Each row is where one point has got to under a steady rotation. How many steps took it there?
The counts run from 0 to 648.
[-29   2 -10   5  17  19   7  18  28   3  23 -37  -8 -10 -19 -12  12  11
  12 -19 -25   7  -8 -29 -13  18 -37  23 -32  22  -7   4  22 -54 -43   9
  38 -27  56   8   3   0  -3 -44  16 -26  41  13  27  19] : 491
[ 16 -44 -29   1   7  -8 -29  19  41 -43   9  14  -8 -10 -41 -19  16  28
  40  11  17 -11 -33  31  19 -17  -1   0 -26   1   5  29 -13 -24 -20 -38
  41 -19 -25   5   5 -17  28  35 -16 -35  11  41   9  -2] : 321
[-51  36  -3  14   7   9 -19  13 -25  14  17 -30 -12 -11  13   0 -31  -6
   8  -3  26   9  -5  20 -77  -9  25  37  18   8 -24  13 -26  22  -9 -36
   5  21  -9  40  17   2 -42  -5 -11  30 -22 -27  -6 -10] : 122
[-38   0   2  -8  -7  34  15  -2  12  12   9 -50  16  -2 -38  17  -5 -29
   7 -31 -24  -8 -22  -4   7  15 -29  12 -20 -14  -5  25  10 -60 -26  12
  40 -26  67 -23  -8  22   6 -35  18 -13  28 -10  17  -4] : 492
[  7   9  -8  -6   7  33 -18  31  21 -37  -1 -23 -20  13 -42 -26 -34  10
   6  -7  16  10  -7  43 -28 -30  -7  25  -7  -5  -4  11  -5 -33 -28 -46
  10  21 -29  23  10  11  17 -40 -10  16 -42 -24 -20 -20] : 512
[  5 -15  -2   2   3   1 -24 -20 -11 -14 -12 -73  -7  -8 -54 -10 -12   6
   6 -17 -30  11 -12  -6 -21  28 -34  12 -24  11 -11  -3  16   2 -50   8
  20  -5  53  10   6  13  21  29   5 -55  25  18  25 -19] : 311
[-39 -28   3  11 -12  22  -1  16  -1 -37 -25 -25  11 -11 -26 -14 -23 -13
  20 -24  14  -2  40  38  -3  -7  25 -16  14  19   2  59 -13 -43  -3 -58
  45  -4   2 -13  25  -6  14 -10  26  27 -22 -11 -25   9] : 610
[ -8  -7  32  -6  14  -7 -20   8   9  44  32  -8 -14  -5 -46  38   1 -18
  66  31  46 -40 -29   7  -2  24   1  -4 -10  -9 -39  18  -9 -25  16 -14
  38 -46   4   1  14  -6  -8   9 -20  -8   5  35  18   9] : 420
[ -1 -26   8  -8  55  -8 -52  12  13   4   6 -40  -7  23 -37  -8  -9  16
  19   4  -3  -3 -38  51  -6  24  30 -21 -35   7 -16  -1   7 -21   0 -16
  24   4  63  35   9   8  10  11 -11  -5  -9  26  10 -39] : 547
[  2  23 -15   3 -20  39  10  -6  -8 -45 -15 -55 -22 -24  -8 -45 -21 -11
 -10 -48 -22  13   6   3 -39   2 -56  51   0  -3  -7   9   4   7 -40 -14
   5   2  22  13 -13  20 -11 -26  18 -14  10 -31   2 -29] : 178
[-11 -46  -9 -44  21  29   0  39  31  -6  -4 -13   4  -7  30  -8  27  17
 -14  -9 -10  32 -16  54   7  40  42  45  28  22 -13   1 -16  -4  10 -30
  20 -10  27  10   0  -2 -20  15 -23   0  23   8   9 -21] : 576
[-53 -27  -6   7 -18 -16 -10  -3  -2   0   8 -22   6  -7 -30  14  37 -18
  35 -24  -5 -33  -2  -3   7  10 -10  -1 -13 -10   8  57 -29 -25 -11 -10
  59 -27  40 -19   3   2  -6   6  14 -21  36  27  36  11] : 579
[-50   4 -49  24   6  -6  -9  17  30   0  18   5  51  15 -15  -5  -3  33
  34  16  -8   7 -26 -11  -3  -9  34  -2 -40  22  -5   7  14 -54 -25 -35
  44  19  21   3   0 -16  21   1  -6  -6  11  12 -14  27] : 536
[ 19 -21  -6 -11  21 -44 -11  -7 -34   3  -6 -32  20  -4  -2   2   2  -9
  23  -7 -11  -6  -6  34  -4  58  21 -28  -8   4 -16   9  14 -22  57  15
  15  10  60  34 -12 -12 -35  34   6   1  16  29  12 -49] : 109
[ -5  -4 -21   9 -36   5   1  -5 -38 -45 -14 -28 -31 -37  34 -28  19 -20
   9 -45  -5   3  16  22 -33   4 -30  39  42  -6   5  34 -39  35  -9 -40
  16   1  -2  16 -10   5 -39  18  16  -1  18 -17  14 -25] : 91
[  3   3  -2 -21 -18  18   4  14  30  32   8 -20  44 -12 -56   5 -30  16
  49  38  -3  18 -24 -21  -5  20  23  25 -10  37 -33  -5  41 -22  11 -17
  21 -18   7   2   6 -16  42  -1 -27 -16 -10  33 -14  23] : 129
[  3  -8 -32  -5  -7  -7 -19  -4 -10 -22  -2   9   9  -7  46 -25   9  12
  33  22  16  35 -25  29 -26  17  33  42  35   8 -30 -23 -27  39  -8 -61
   5  10  -4  17 -12  -8 -21  42 -29   7  18  20  -3 -10] : 530
[ 54 -11 -23 -22 -12   3  17 -11  19  -5 -19  -3  28 -45  23   7  -3 -35
  40   5  20  21 -43  29   4  50  12   2   5  -3 -12  15  18  -1  59   1
  13 -20   7  14 -42  -8 -32  20   3   3  -3  12 -12 -48] : 57
[-19  32 -36  24 -28   0   0  17 -13 -18  46   0 -30 -10   7 -12  17  -1
  19 -15   2 -12 -37  -1 -44 -29 -48  49   2 -29 -11  13 -31  14 -35 -31
  14  -5 -31  33  -3   3 -41   4 -19  -9  31 -21  26   1] : 456
[-12 -32  -9 -29  30  11   0  34  42   7  18 -17  -9 -27  43 -20  31  16
   9   7  -1  30 -25  30  -4  42  38  36  19  54 -16  -6 -10  11  20 -17
  10 -13  38  23  -5  -5 -28  -4 -14   7  14  31  13 -22] : 6
[ 39   4 -20   3  -9   0 -21 -36  -7 -19   1 -45 -31 -29  -5 -46  20 -22
  31 -12  -5  11 -25  -7 -23  36 -50  27   5  -2 -12 -10   8  39 -28   1
   4  -7  32   1 -41  10 -14  -8  11 -24  17  27  33 -32] : 573
[ -5  17 -67  -4 -38  -5  24  21   3 -39  10  12  34 -20  50 -12  15   3
   9 -22 -17  24 -32  13 -25 -11  -3  45  13  -7   2  42  -7   7  28  -7
   5  34 -30  45 -43   2 -39  -5   3  13   2 -22   3 -42] : 16
[-13  20 -37  30  24 -22 -52   1 -14 -26  30   6 -10   3  35 -23   4  18
  30   9  27  10 -30  28 -52  -8  19   4  -9   1  -5  -3 -25  18 -15 -42
  20  35  -2  51  -9  -4 -41  14 -13  18  -4  -1  -2 -26] : 326
[ 10  17   8   0 -22  19  12 -47 -14   2  -8 -58 -15 -41 -23  -6  -9 -59
  36  -9  16   7 -29   2 -27  28 -27  22  19 -13 -10  24  -5  45  15  11
   3 -19  16  -8 -45  25  -4 -13  22  -8 -17  -5   6 -44] : 132
[-20  21 -25  13 -35 -36 -18  -7 -71 -10   3  -9  27  14  -7  15  18  -9
  16  -9 -25 -31 -12  13 -18   3  -9  16   5 -45 -19   9 -17  12  10 -36
  19  11  29  18   4 -14 -34  58 -12   9  38   0  19 -14] : 195
[-42 -26 -39 -13  -1  15   2  51  19 -25   6 -13  22 -12  38 -17  -2  45
 -17 -14 -18  37   7  36 -21   0  43  49  29  37  -5  21 -23  -7  -6 -48
  15  26   5  28  11  -6 -17  21 -18   3  14  -2 -13   0] : 93
[ 19  16  27   3  20  19 -23   2  -7  11   2 -60 -17 -14 -50   1 -63  -3
  27  15  39   9 -18  18 -52  13   8  20  -5   5 -28 -11  15  26  -5 -14
   0 -12 -14  39  13  -1   2  27 -33 -19 -29  -5  -7 -24] : 646
[ 49  -7 -12 -41 -40 -23  -7  -7 -10  -3  -4 -22  22  16 -74  -7  20  -7
  18   6 -40 -25 -22  14  33  15 -27  15   4 -27 -36   7  10 -33  23  -6
   2   4  27 -11 -25   3  31 -16  -8  -8  -2  30  20 -28] : 160
[-31 -34 -15  17  39 -28 -55  10 -17 -28   4 -12   0  26 -15  -8  -6  21
  21  -7  15 -12  -3  55  -7  -9  34 -27 -20   0   8  26 -33 -16  -6 -47
  37  23  23  25  11   1  -2  46  -6   3   5  20   3 -23] : 64
[-17 -14 -13  -2  39  16 -32  -4  42  15   6 -29  25  13 -26 -14  -9  14
  41  27   0  22 -41   1  -1  30  33  -3 -36  20 -11 -14  21 -38 -14 -12
  38 -17  60  -7 -12  -3  21 -19  -1  -8   5  38 -13   5] : 53
[-13  18 -49  16 -34 -15 -19  -7  -4  -9   3  -8  49   9 -22 -20 -12  28
  35  31 -21  25 -39 -16 -32 -21  22  32  -7   8 -20 -14   8  32 -24 -45
  13  29 -11   6 -17  -4  43  31 -33 -14  -3  10 -17  19] : 484
[ 27  40  12 -13 -19   9 -20   1 -20  19   4 -25  13  15 -71  11 -49  -3
  28  29  -5  -9 -34   4 -20  -2 -15  22 -15 -24 -52 -22  29  -4 -16 -45
  -5  -9 -17  14  13 -11  17  22 -42 -16  -7  -2 -17  -7] : 205
[  9  41  -6  23 -31   4  16  -5 -17  -6   5 -23  10 -18 -38  16 -38 -19
  28  -5  -5 -12 -37 -21 -29  -6 -52  40 -27 -29 -16  16  25   5 -12  -6
  14 -23 -24  30  -8  -6 -22  40 -17 -36  17 -22   6  -6] : 410
[ 16  21 -16 -25 -24  35   8  46  16 -11  -7 -11  24   5 -22 -22 -21  22
   6  12 -39  17  16 -15  -1  13  -8  29   4  28 -46 -19  25 -65 -29 -50
   9 -15  22 -12  16 -16  18 -31  -4   3  10   8  -3  35] : 566
[ 10  61  -6  -9 -40  -6   2  -1 -22  28  17 -12  42  16 -63  17 -27 -17
  42  32 -17 -25 -38 -27  -8   0 -22  21 -18 -29 -42  -1  34 -33   0  -1
   6  -9   8   4 -12  -7   5  -8 -11   1  -3   2 -10  11] : 334
